Each row has a name. Each piece below is followed by the name of the row it came from, unless a question asks for something else. Each question is about the rows just above it. Some pieces are copies with a little noise. Places in a row count from 0.

(127): [128  99  64  82 128 143]
(50): [ 95  96 128 133 128 135]
(202): [122 112 116 128 124 121]
(146): [135 145 161 174 128 128]
(17): [ 88 159 103 129 139 125]
(137): [150 127 150 127  97 150]
(134): [ 80  90  63 128 123 151]
(96): [123 211 192 133 128 106]
(10): [ 98 193  98 159 160 163]
(44): [102 128 128 175 128 141]
(153): [132 167 174 162 150 111]
find: [132 167 173 163 150 111]	(153)
At which places does (137) hold [150]?	0 2 5
Places of [98] in row (10):	0 2
find: [ 96  96 127 134 127 136]	(50)

(36): [123 123 139 139 139 123 123 139 139 139 123 123 139 122 122 139 123 139
 123 123]
(124): [ 76  76 223 223 223  76  75 223 223 224  75 151  87 151 151  86 151  87
 151 151]
(81): [ 76  76 223 223 223  76  75 223 223 224  75  76 221  75  75 223  75 221
  75  75]
find: [ 76  76 223 223 223  76  75 223 223 225  75 152  88 151 151  86 151  87
 152 151]	(124)
find: [123 123 139 138 139 123 123 139 139 139 123 123 139 123 122 139 123 139
 123 124]	(36)

(82): [187 146 112 105  83  89 114 100 164 152 143 165  88  55 185 132  72 139
 168 147 133 138]
(15): [171  73 114 121 157 120 134 142 118 116 131  58 127  55 147  98  84 198
 126  93 110 116]
(23): [140 185 124 146 106 113 123 158  85 150 159 185 176  55 134 148  98 147
 138  95 163 177]
(106): [ 48  98 111 131  93 133  76  80 112 113 101 124  87  55  96 171 147 121
  99 139 155 132]
(8): [ 95 166 126 187 116  83 146 145 125 128 158 176 145  55 104 167  94 142
 139  98 177 165]
(57): [107 169 146 180 172  87 136 149 118 132 159 179 151  55 108 163  89 148
 138  96 177 170]
(4): [170  76 113 115 119 125 133 148 115 122 126  59 139  55 143  88  93 198
 128  93 100  76]
(73): [233 158 118  74 116 116 160 106 158 108  99 124 132  55 167 147 134 116
 120 139 112 125]
(115): [ 85 114 129  90 184 152  84 125 110 134 112 113 130  55 100 124 219  88
  94 128 151  98]
(152): [145 193  94 130  99 143 148 146  75 168 129 171 169  55 188 153 129  93
 157 126 131 153]
Places of [98] in row (15):	15
find: [171  73 115 120 157 120 134 143 118 116 132  58 128  54 147  97  84 198
 125  92 109 116]	(15)
find: [170  76 113 115 118 125 133 149 115 122 126  58 140  55 142  89  94 199
 129  93 100  77]	(4)
At which places does (4) hold [148]?	7

(62): [ 58  67  82 103  83  57 108  55  88 105  85  82  76 106  84  84  74 108
  70  40  82  77  80 114  65 105  55  84  91  70  85]
(5): [207 194 165 128 165 212 122 214 154 128 161 167 177 124 228 164 179 119
 135 240  83 174 168 110 195 126 213 216 151 186 161]
(7): [ 58  67  82 103  83  57 108  55  88 105  85  82  76 106  46  84  74 108
  99  40  82  77  80 114  65 105  55  54  91  70  85]
(133): [207 194 165 128 165 212 122 214 154 128 161 167 177 124 228 164 179 119
 135  40  82  77  80 114  65 105  55  54  91  70  85]
(120): [208 194 164 126 164 212 120 215 153 126 160 166 177 122 229 163 179 118
 133 241 167 174 167 108 195 124 214 217 150 186 160]
find: [ 58  66  81 103  84  57 108  55  88 105  86  82  75 106  84  84  74 107
  70  40  82  77  80 114  65 105  55  84  91  71  85]	(62)
Places of [84] in row (62):	14 15 27

(100): [173 136 136 136]
(27): [192 193 135 144]
(128): [107 107  98 107]
Every place of [193] in (27):	1
At which places does (128) hold [107]?	0 1 3
find: [107 107  97 107]	(128)
Every place of [136] in (100):	1 2 3
find: [171 136 138 136]	(100)

(28): [ 82 222  82 222  82 222  82]
(102): [224  67  67 225  67 224  67]
(85): [ 42  42 184 183  83  42 183]
Every place of [42] in (85):	0 1 5
Every place of [82] in (28):	0 2 4 6
Every place of [183] in (85):	3 6
At which places does (28) hold [222]?	1 3 5
At which places does (102) hold [224]?	0 5

(80): [ 44  36 211  35]
(71): [173 167  99 174]
(72): [ 63  58 196  67]
(70): [205 204  70 159]
(41): [212 203  74 221]
(103): [158  98 158 158]
(131): [163 149 121 162]
(179): [126 126 126 126]
find: [163 149 121 162]	(131)
Places of [158] in row (103):	0 2 3
find: [ 44  35 211  36]	(80)
At which places does (179) hold [126]?	0 1 2 3
find: [174 168  98 173]	(71)

(60): [128 171 225 121 228 158]
(125): [104 105 104 104  82 103]
(117): [158 104 104 104 228 158]
find: [127 171 225 121 228 157]	(60)
Every place of [104] in (125):	0 2 3
At which places does (117) hold [104]?	1 2 3
Places of [121] in row (60):	3

(12): [139  98 109 123 128 150]
(77): [104  81 152 134 117 174]
(110): [123  54 138 115 129 181]
(126): [106 135 145 145 103 118]
(154): [ 98 151 144 126  45 124]
(42): [140 113 176 161 122 111]
(116): [ 49 141 129 188 166 116]
(99): [148 122 161 113  91 130]
(173): [160 112 132 141 145 123]
(108): [ 53  65  71 107 111  71]
(162): [ 94 170 187 134  71 156]
(171): [132 157  94 173 138 182]
find: [140  98 111 123 126 151]	(12)
find: [132 158  94 173 138 182]	(171)
find: [160 112 132 141 145 123]	(173)

(9): [ 19  82  68 200]
(19): [208 222 108  65]
(43): [120 201 113 123]
(38): [128  57 202 202]
find: [208 221 108  65]	(19)
find: [128  57 202 202]	(38)
Every place of [202] in (38):	2 3
find: [ 20  82  70 200]	(9)

(68): [ 87 146  87  79 210 126 128]
(95): [141  93 144  78 205 149 136]
(55): [143  88  88  88  89 143  88]
Every place of [88] in (55):	1 2 3 6
At which places does (68) hold [146]?	1
find: [ 86 145  88  81 211 127 129]	(68)
find: [141  93 144  78 205 149 137]	(95)
Every place of [136] in (95):	6
Every place of [149] in (95):	5
[141  93 144  78 205 149 136] is in which row?	(95)

(66): [106 144 107 132 158 107  73 133  88 119 108 123 204  87  65  63 125 157
 114 157 128 111 162 187  79 148 107 128 238 218]
(113): [106 144 107 157 158 107  73 133  88 119 108 123 204  87  65  63  67 157
 114 106 128 112 144 208 104 126 103 124 180 209]
(93): [106 146 108 132 159 107  71 133  87 119 108 124 128  88  61 127 125 157
 115 104 217 112 145 206 103 125 104 125 182 209]
(56): [ 68 119 106 132 158 108  68 133  86 119 108 125 206 106  59  62 124 159
 145 105 217 112 146 208 103 124 104 128 182 208]
Places of [119] in row (56):	1 9
At which places does (56) hold [68]?	0 6
At which places does (113) hold [144]?	1 22
Places of [128] in row (66):	20 27

(76): [153 126  73 112 132  60 143  81 104 117]
(65): [153 126 152  85 132  43 159 107 104  85]
(37): [153 126 133 112 127 192 156 107  98 117]
(138): [138 126 132 112 132 130 156 158 104 117]
Places of [153] in row (65):	0
find: [154 124 132 112 126 196 155 107  97 117]	(37)
find: [153 126 151  85 132  44 159 106 103  85]	(65)

(109): [133 119 119 119]
(48): [119 118 111 119]
(86): [133 116 111 157]
find: [133 116 111 157]	(86)
At which places does (48) hold [119]?	0 3
find: [134 118 119 120]	(109)
Places of [119] in row (109):	1 2 3
find: [119 118 111 119]	(48)
Places of [111] in row (86):	2

(121): [165 172 153  98  58 104]
(166): [173 169 158  98  55 102]
(53): [165 162 146 113  67  90]
(136): [101 176 176 176 176 101]
(31): [157 169 151 103  61 104]
(182): [183 176 148  95 177  90]
(101): [170 165 147 107  77  93]
(123): [172 187 142 108  41  83]
(141): [164 173 141 111  62  84]
find: [174 169 158  98  55 102]	(166)
find: [165 161 146 113  67  90]	(53)
Every place of [176] in (136):	1 2 3 4
find: [183 177 147  94 176  90]	(182)

(29): [130 103 124 124 124 130 123 123]
(64): [ 53 164 222 102 148 115  77 179]
(52): [ 71 113 125 121 130 130 111 139]
(45): [110 109 128 139 124 134 137 118]
Every place of [124] in (29):	2 3 4
At which places does (64) hold [102]?	3
find: [109 109 128 139 126 134 138 116]	(45)

(75): [ 88 137 146 128 108  83 146 101  81 112 136 136 150 137 115 116 133 132
 114 142 116 108 137]
(6): [122 151 135 111 126  38 178 105  61 112 122 172 168 134  79 114 145  88
 116 113 150 100 211]
(14): [ 94 151 135 111 126  38 178 105  61  75 122 172 168 134  79 114 145  88
 116 113 150 100 211]
At which places does (14) hold [113]?	19
At which places does (6) hold [122]?	0 10
find: [124 151 134 112 124  37 177 105  59 113 123 172 168 135  78 113 147  87
 116 113 151  99 211]	(6)
find: [ 89 137 146 128 107  84 146 101  81 112 136 136 150 137 115 116 133 131
 115 142 116 109 137]	(75)
Every place of [137] in (75):	1 13 22

(16): [147  75 134 154 120 147]
(97): [130 146 130 146 130 145]
(58): [142  96 141 145 184 195]
find: [142  97 141 144 185 196]	(58)
find: [129 146 129 147 131 144]	(97)
At which places does (97) hold [146]?	1 3
find: [147  76 134 156 120 147]	(16)
At which places does (97) hold [145]?	5

(114): [150  76 139  95 175 158 126 124 146 137 112 140 148 136 155 124 136 125
 163  87 154 139 132 126 127]
(105): [150 136  84  95 136 158 126 124 136 137 112 135 148 136 155 119 136 125
 163  87 154 139 132 126  92]
(122): [205  90 131 105 105 113 129 137 158 132  90 172 179 130 145 177 155 153
  90 173  81 168 129 142 144]
(49): [150  76  84  95 175 158 126 124 146 137 112 135 148 132 151 141 117  88
 112 182  81 176 139 142 213]
At which places does (105) hold [136]?	1 4 8 13 16
At which places does (114) hold [139]?	2 21
find: [203  89 130 103 105 112 129 138 158 130  89 172 179 130 144 178 155 153
  90 170  83 168 129 144 144]	(122)
find: [151  76 138  95 175 157 127 124 146 137 112 139 148 136 156 124 136 125
 163  87 154 139 132 127 127]	(114)
find: [148 136  84  96 137 159 125 123 136 136 112 134 148 134 155 119 135 126
 163  86 154 137 132 126  92]	(105)

(32): [110  57 174 181  74 137  52]
(135): [109  79 117 146  94  77 189]
(51): [133 139  42  63 188 163  42]
(11): [158 110 123  43 131 205  43]
(33): [158 207  57 207 207 207 120]
Places of [207] in row (33):	1 3 4 5
Every place of [109] in (135):	0
find: [160 110 122  42 131 205  42]	(11)
Every place of [43] in (11):	3 6
find: [158 207  57 207 207 207 120]	(33)

(104): [215  98  80  81 101]
(83): [102 216 180 180 216]
(79): [ 89  94  68 125  90]
find: [215  97  79  81 104]	(104)
Every place of [216] in (83):	1 4

(74): [125 124 122 221]
(107): [122 128 225 221]
(98): [123 123 196 123]
find: [124 124 122 221]	(74)
find: [122 128 223 222]	(107)
At which places does (98) hold [123]?	0 1 3

(129): [ 43 129 201  72  72 121  43  95  66]
(90): [198 198  85  85 222  85  85  85  22]
(78): [71 59 59 60 72 86 59 72 59]
Places of [85] in row (90):	2 3 5 6 7
Every place of [59] in (78):	1 2 6 8
At which places does (78) hold [72]?	4 7
Every place of [95] in (129):	7
Places of [72] in row (129):	3 4
Places of [198] in row (90):	0 1

(47): [155  70 122 151 146  77 146 192]
(94): [147 118 107 152 147 124 106 152]
(21): [147 118 107 152 153 124 143 191]
Every place of [152] in (94):	3 7
Every place of [147] in (94):	0 4
find: [146 117 106 151 153 123 143 192]	(21)

(13): [128 131 131 124 131 128]
(132): [126 126 137 136 126 127]
(69): [128 127 137 124 130 130]
(118): [128 131 137 124 126 136]
find: [128 128 138 124 130 130]	(69)
At which places does (13) hold [128]?	0 5
find: [126 126 137 137 126 127]	(132)
Places of [126] in row (132):	0 1 4
Every place of [131] in (13):	1 2 4

(149): [ 56 160 195 111  37 182]
(35): [ 49  75 193 137 148  81]
(40): [164 184  91 210 173 209]
(59): [106  98  79 154  76  79]
(54): [ 98  26 194 108 225  32]
find: [ 56 160 195 110  37 182]	(149)
At which places does (59) hold [106]?	0

(130): [142 123 128 103 128 142 142 173 110 128 139  93]
(144): [214  80 128 132 146 129 141 105  95 104 118 142]
(91): [177 149 128 118 111  92 103  84  84 133  90 149]
(147): [199 104 128 132 111 129 149 105 187  85 118 138]
(87): [ 49 134 128 150 102 182 158 123 114 127 140 101]
Places of [93] in row (130):	11
Every place of [92] in (91):	5

